In the rows, zero is written as 128.
Each path below is one point turned by a fixed rotation once a step. After each direction that follows a path, write how fast that rotation turns it, in degrees per step (0 if it stays still).
Each turn is a multiple of 5 degrees from 10 to 175, or 0.
Each row of a path follows its step; steps can be skipped.
Rotation 1:
step 0: [134 140 126 130 121 120 132 130 129 123 126 127 119 128 119 124 126 134
 128 132 124 131 134 130 127 127 125 134]
step 1: [121 135 135 138 132 128 134 132 139 129 128 130 129 128 129 126 134 133
 125 129 122 126 119 127 124 132 128 124]
step 2: [137 130 132 138 130 126 119 123 126 121 123 120 128 132 129 126 128 127
 125 134 121 125 127 138 130 126 129 132]
step 3: [125 135 124 130 132 123 135 123 132 123 128 130 120 126 120 130 129 127
 125 137 129 129 121 125 134 134 123 137]
step 4: [126 138 133 131 136 135 131 135 129 122 125 116 129 129 128 130 125 131
 127 127 121 131 123 125 120 126 131 129]
step 5: [126 127 123 139 126 128 131 123 133 123 116 124 126 134 124 120 131 133
 129 133 126 121 135 129 131 125 125 133]
step 6: [127 139 125 134 131 118 126 129 131 122 131 132 129 122 123 134 129 135
 125 132 120 132 129 126 125 134 131 128]
step 7: [126 136 138 133 129 131 132 136 127 130 120 124 131 131 123 125 132 125
 120 135 126 125 123 138 126 129 128 130]
step 8: [129 126 127 138 130 129 125 119 126 123 129 122 124 122 126 122 131 132
 130 132 121 123 120 123 132 130 130 138]
step 9: [132 139 126 129 141 124 136 126 123 123 125 125 125 132 124 132 127 133
 120 129 125 133 131 128 128 133 121 129]
Directions:
[130 126 124 128 126 127 126 128 126 125 130 130 125 129 130 126 128 128
 126 132 127 127 130 125 125 132 126 130]
125
Rotation 2:
step 0: [121 118 130 128 121 125 129 128 115 131 128 122 129 134 125 127 133 126
 129 143 129 128 133 127 123 123 127 129]
step 1: [132 126 125 127 138 118 123 130 125 128 132 126 127 126 128 119 131 128
 129 123 139 127 127 120 132 135 132 118]
step 2: [133 131 131 134 118 124 125 126 130 132 121 126 128 123 134 131 126 134
 141 130 127 130 122 128 129 129 115 125]
step 3: [133 125 123 132 136 135 126 127 140 126 123 134 126 128 132 121 123 135
 129 126 122 132 135 133 120 133 135 129]
step 4: [121 126 127 130 124 130 131 121 136 121 136 118 133 129 123 129 126 130
 126 124 123 125 122 137 134 120 125 135]
step 5: [124 124 121 126 127 132 139 128 120 125 120 126 127 126 123 135 128 121
 117 123 127 133 137 125 127 130 131 122]
step 6: [129 136 126 116 129 123 127 136 123 131 134 134 129 137 120 131 122 125
 130 123 133 123 121 129 131 130 122 129]
step 7: [136 128 133 133 123 134 127 129 121 133 126 134 119 127 136 130 136 125
 127 128 130 133 126 121 127 132 125 141]
step 8: [127 127 143 129 138 124 122 129 130 124 127 134 134 128 128 121 124 126
 127 138 125 127 121 128 121 124 134 127]
step 9: [120 127 125 134 123 126 128 124 129 137 137 119 127 118 134 129 136 132
 130 126 126 124 125 124 124 121 136 124]
Directions:
[127 129 127 124 128 128 124 126 127 126 130 127 129 125 126 130 130 131
 130 129 123 126 126 126 130 130 127 130]
155
[130 125 125 129 129 127 128 125 129 126 126 123 126 128 127 127 125 132
 131 126 128 130 130 131 129 129 126 127]
40
[129 125 127 130 129 128 129 130 125 123 131 124 132 129 128 129 130 128
 128 128 127 128 127 127 126 125 131 126]
85
[125 129 126 127 129 131 132 131 127 127 127 126 126 127 127 127 128 126
 128 129 126 122 131 130 132 128 128 129]
60
Rotation 3:
step 0: [128 135 122 125 129 134 129 132 137 123 138 133 128 126 127 134 136 134
 130 138 136 125 128 133 122 129 127 128]
step 1: [132 128 132 122 129 124 132 128 128 121 129 136 129 134 135 132 132 124
 118 121 131 127 142 127 131 132 136 124]
step 2: [128 133 124 118 131 128 124 132 137 127 130 125 121 124 121 132 125 126
 136 121 124 122 130 127 135 119 135 123]
step 3: [132 131 127 125 134 123 123 123 133 137 128 123 130 121 136 133 135 131
 126 127 122 132 135 128 128 129 131 142]
step 4: [132 125 125 125 129 138 124 136 122 133 130 124 125 129 138 132 135 127
 128 134 122 130 126 136 132 127 130 117]
step 5: [126 131 133 126 128 119 138 135 135 132 134 138 126 130 126 131 130 133
 126 139 119 129 130 130 133 130 123 128]
step 6: [128 133 126 120 131 131 121 129 135 125 133 138 123 129 128 124 138 134
 127 124 141 128 128 136 127 134 129 125]
step 7: [130 136 128 124 135 129 135 122 131 122 128 133 138 128 135 129 130 125
 128 128 126 124 136 121 136 125 138 123]
step 8: [133 132 120 124 132 124 120 138 132 130 133 119 121 126 126 134 126 126
 126 130 130 122 138 127 126 119 131 130]
step 9: [131 126 133 124 134 130 131 123 128 135 127 127 124 124 129 137 139 124
 129 123 119 140 135 134 127 128 131 131]
Directions:
[128 125 127 127 128 127 124 126 128 129 130 129 126 130 130 128 127 131
 121 127 130 129 129 130 127 127 127 132]
140
[130 127 127 126 124 128 128 127 128 127 127 125 126 127 127 133 129 125
 127 125 125 126 126 127 128 129 130 131]
55
Rotation 4:
step 0: [121 122 130 129 127 129 123 129 142 131 129 130 126 130 127 120 141 126
 127 134 127 137 117 130 130 127 128 130]
step 1: [129 127 121 135 129 124 129 126 136 130 132 117 124 136 136 133 126 134
 129 122 137 120 122 129 122 129 124 125]
step 2: [127 120 130 125 132 128 135 132 125 124 136 137 125 125 136 125 124 125
 133 131 134 126 126 118 127 129 139 121]
step 3: [124 124 127 122 128 118 117 137 131 128 128 131 130 128 119 128 122 122
 121 118 130 126 132 124 131 134 124 124]
step 4: [131 125 122 132 138 130 127 122 125 118 125 129 129 122 121 137 122 132
 125 129 134 130 137 130 128 122 130 136]
step 5: [129 123 137 127 126 133 125 129 122 127 127 126 125 124 125 129 128 126
 123 138 120 129 127 145 130 133 134 120]
step 6: [130 134 126 130 126 127 127 133 118 127 120 120 126 135 135 125 129 128
 124 122 119 127 133 130 123 116 120 127]
step 7: [119 136 128 120 128 134 140 124 119 126 134 134 131 130 128 126 133 133
 132 137 125 128 129 125 131 130 120 132]
step 8: [134 131 137 128 122 127 122 126 131 143 132 127 134 124 127 129 138 127
 129 124 123 124 131 124 125 136 125 134]
step 9: [136 134 124 138 123 130 132 122 131 126 124 134 128 125 131 125 129 122
 137 122 137 134 121 129 133 122 125 134]
Directions:
[131 128 128 129 129 129 126 125 127 127 127 127 125 128 129 125 129 128
 127 128 129 128 132 123 124 124 130 130]
155
[125 129 126 128 130 130 128 129 129 129 127 124 126 134 131 128 130 128
 126 132 126 129 128 131 128 126 130 128]
65
Rotation 5:
step 0: [132 118 113 136 134 136 129 131 122 135 128 135 121 134 130 130 125 133
 122 124 127 128 126 125 133 130 122 134]
step 1: [121 130 119 127 127 118 135 132 125 130 123 141 118 127 127 134 125 133
 126 126 119 132 132 126 130 123 136 126]
step 2: [136 131 131 132 128 120 141 127 124 125 130 128 123 128 124 134 123 135
 123 123 127 114 133 125 132 121 127 136]
step 3: [132 124 126 135 123 136 135 138 117 129 121 126 119 133 131 127 130 131
 128 132 126 132 130 122 130 122 122 140]
step 4: [116 128 127 136 133 121 125 129 122 129 120 138 121 118 129 130 132 134
 130 130 129 128 133 128 132 116 129 134]
step 5: [129 135 128 126 132 128 127 127 120 129 132 133 118 121 118 128 125 134
 123 119 126 117 128 120 124 127 119 135]
step 6: [125 121 127 127 123 134 129 134 126 126 124 129 124 129 121 128 131 131
 124 133 112 127 129 118 124 127 132 143]
step 7: [119 126 131 134 137 119 133 129 124 131 123 129 125 125 129 121 128 141
 123 141 127 121 131 128 126 128 132 134]
step 8: [129 132 134 125 127 129 127 132 113 139 120 132 130 127 124 128 124 136
 123 128 129 119 119 120 127 127 123 128]
step 9: [130 125 121 127 126 136 126 139 131 130 121 138 130 121 123 123 133 129
 124 131 121 119 121 129 132 122 134 137]
Directions:
[129 128 126 126 126 132 128 130 129 128 129 127 131 131 127 127 130 127
 128 126 129 124 133 129 127 127 129 132]
110
[129 127 131 131 127 130 125 130 123 129 126 128 129 128 131 127 129 128
 129 130 134 127 127 130 130 126 127 127]
80
[131 129 124 128 131 128 129 131 128 125 131 128 125 126 130 126 128 128
 127 131 132 126 127 129 124 129 127 128]
155
[127 129 126 127 131 126 128 126 128 131 125 130 129 130 129 130 132 131
 128 130 129 130 131 129 125 129 126 127]
110
Rotation 6:
step 0: [134 125 124 136 138 124 119 126 132 123 123 128 124 123 131 124 128 128
 130 135 121 130 126 119 129 126 121 126]
step 1: [128 128 129 124 125 129 138 135 126 127 129 133 128 126 132 127 122 127
 135 129 122 133 127 127 131 116 134 118]
step 2: [126 119 126 127 132 125 131 128 133 118 133 116 128 131 127 123 126 124
 123 127 127 126 133 125 141 129 128 131]
step 3: [126 129 126 136 130 132 127 127 123 123 128 131 120 122 134 135 128 126
 132 136 116 123 128 133 131 128 121 123]
step 4: [127 130 135 117 127 131 131 128 123 124 136 129 135 135 134 124 127 133
 125 127 121 131 134 131 131 127 133 120]
step 5: [123 126 130 131 137 121 125 124 132 118 127 121 129 123 131 127 128 135
 119 123 122 123 124 123 128 130 121 131]
step 6: [121 129 130 129 117 134 124 132 127 127 127 135 131 121 128 133 127 132
 133 131 115 132 127 127 125 119 127 127]
step 7: [129 125 132 120 131 129 126 128 124 130 138 117 131 128 127 122 122 129
 125 123 122 138 131 120 131 130 133 131]
step 8: [131 126 128 132 130 129 127 121 136 129 126 122 118 115 131 127 125 130
 126 131 121 122 121 129 128 122 124 128]
step 9: [131 133 130 129 119 132 131 127 129 126 140 130 135 129 125 126 125 131
 135 130 123 136 126 135 135 119 130 125]
Directions:
[132 126 129 131 127 129 130 125 130 131 130 131 129 124 126 127 127 127
 126 128 128 130 128 122 127 127 129 128]
45
[130 127 133 128 129 126 127 127 127 126 129 126 125 133 123 127 128 128
 129 126 128 128 130 126 128 127 125 129]
140
[130 130 126 126 124 128 131 130 127 131 130 130 127 131 127 129 128 130
 129 130 125 123 128 127 126 124 127 128]
140
[126 126 128 130 130 126 127 129 128 132 130 128 132 129 126 124 127 132
 129 128 128 127 132 130 130 128 131 128]
140
Rotation 7:
step 0: [124 127 136 125 124 122 136 135 116 132 125 131 130 129 133 126 134 126
 116 128 130 135 138 127 129 133 133 122]
step 1: [128 138 131 131 128 125 136 127 128 114 126 132 124 130 128 135 134 125
 119 131 123 131 120 132 122 132 121 137]
step 2: [121 123 126 129 117 130 135 120 135 124 129 125 131 122 130 120 127 120
 131 125 127 124 133 132 126 125 113 125]
step 3: [119 130 122 131 124 135 121 130 118 122 129 122 125 126 128 129 126 122
 129 121 133 138 131 116 136 122 129 131]
step 4: [134 135 128 133 117 123 128 126 121 126 136 125 129 130 126 124 135 136
 131 127 137 124 132 131 128 134 135 139]
step 5: [133 133 124 125 128 116 133 125 124 127 126 125 131 127 142 125 133 128
 129 134 124 132 126 128 136 137 123 119]
step 6: [119 118 130 133 134 127 142 133 123 120 127 126 122 141 132 129 129 126
 128 121 126 129 129 132 129 129 124 129]
step 7: [125 133 135 124 123 137 133 124 125 129 129 136 127 124 128 124 118 124
 125 122 133 132 127 130 129 137 117 138]
step 8: [120 129 136 126 119 128 128 125 124 120 130 127 125 116 136 123 134 122
 125 133 130 126 133 120 121 124 135 125]
step 9: [127 131 121 136 121 117 129 128 124 124 125 119 129 126 119 132 136 124
 116 128 126 129 130 128 135 127 125 134]
Directions:
[128 128 131 128 126 127 130 127 129 128 133 125 125 127 127 129 133 127
 128 124 129 132 127 126 128 131 126 126]
0
[123 130 128 126 130 130 124 129 128 129 127 127 126 129 132 128 132 127
 129 129 125 131 129 131 128 127 130 129]
140
[126 131 131 126 127 133 133 132 129 127 129 126 130 127 127 128 126 127
 126 130 125 127 127 129 127 128 128 127]
60
[127 131 123 131 125 131 125 128 130 126 128 127 130 126 125 128 131 128
 129 128 128 128 130 127 127 126 127 127]
55
Rotation 8:
step 0: [126 125 132 123 126 129 128 130 138 127 133 113 122 124 121 134 126 124
 131 126 117 128 130 129 125 126 134 128]
step 1: [125 131 134 123 138 128 138 125 133 126 123 123 129 127 119 127 127 118
 127 131 121 122 126 126 130 132 135 127]
step 2: [128 125 133 124 132 133 130 115 136 122 139 124 134 127 128 132 130 120
 127 127 125 127 125 122 135 127 130 127]
step 3: [132 130 130 121 128 131 135 123 130 130 136 126 120 115 133 134 126 119
 133 130 121 129 130 126 130 128 133 131]
step 4: [125 133 124 124 131 126 134 129 129 127 126 126 130 122 134 133 135 112
 124 124 127 120 125 129 134 127 135 127]
step 5: [130 124 129 122 123 126 127 126 134 121 135 118 125 130 130 137 135 118
 121 122 124 128 130 130 125 122 133 127]
step 6: [125 129 134 121 128 125 138 128 137 133 125 126 120 127 125 131 128 123
 125 125 117 131 130 129 124 128 138 128]
step 7: [125 127 131 131 128 125 136 123 140 127 129 127 137 129 123 124 133 117
 126 127 121 124 126 122 132 127 134 126]
step 8: [133 127 125 128 124 129 134 120 137 124 141 123 131 123 127 133 124 120
 126 131 120 132 127 125 124 131 129 132]
step 9: [124 133 128 128 132 134 136 131 133 134 128 124 127 115 132 131 123 116
 126 125 123 130 121 128 129 131 133 131]
Directions:
[131 125 130 131 125 129 125 128 128 128 129 124 129 128 128 128 131 127
 131 129 127 128 130 126 128 123 125 128]
140
[127 125 130 127 126 130 130 129 129 129 130 128 126 126 130 132 125 133
 130 126 125 130 127 129 127 128 127 127]
125
[127 128 125 129 129 131 130 125 132 126 129 126 124 127 127 128 131 126
 129 128 128 127 125 128 126 127 133 127]
0
Rotation 9:
step 0: [123 118 127 128 127 120 120 130 126 131 123 130 135 125 130 139 123 129
 130 124 122 132 125 129 116 128 125 131]
step 1: [131 133 128 133 135 123 124 132 131 126 132 132 134 117 133 128 128 125
 131 133 129 131 142 127 129 136 135 124]
step 2: [132 125 127 136 127 125 136 124 119 128 131 130 118 129 123 124 130 130
 125 136 118 125 131 131 130 138 121 128]
step 3: [127 126 126 124 123 131 121 123 115 123 119 126 126 128 130 129 124 130
 132 126 121 120 129 126 129 122 136 139]
step 4: [130 131 136 134 137 121 123 127 135 125 133 131 124 131 137 141 125 131
 130 128 127 129 124 123 121 124 132 130]
step 5: [133 137 132 133 126 127 130 125 133 131 134 127 131 116 121 123 124 134
 131 133 133 124 134 127 126 134 122 135]
step 6: [127 130 127 131 132 137 131 117 116 133 122 127 125 126 124 126 128 128
 128 130 119 139 129 123 126 124 122 127]
step 7: [124 121 121 126 129 132 132 134 124 125 127 137 134 125 134 139 125 140
 127 128 127 126 128 122 127 122 133 131]
step 8: [137 136 124 127 128 120 133 132 134 132 137 125 119 125 128 136 127 124
 125 130 130 131 135 122 127 127 138 129]
step 9: [126 131 131 122 128 122 141 117 126 136 127 132 124 121 123 122 131 128
 131 129 124 121 125 136 125 127 126 132]
Directions:
[132 128 129 127 127 129 130 128 130 130 133 128 128 129 130 128 129 126
 127 126 128 125 132 125 130 131 124 129]
110
[129 129 129 126 128 131 130 127 123 127 125 127 127 127 128 128 131 129
 128 128 127 129 126 131 133 129 124 130]
100
[125 128 127 127 126 129 127 130 126 130 131 128 131 124 130 127 125 128
 125 130 129 124 125 129 129 129 127 131]
160
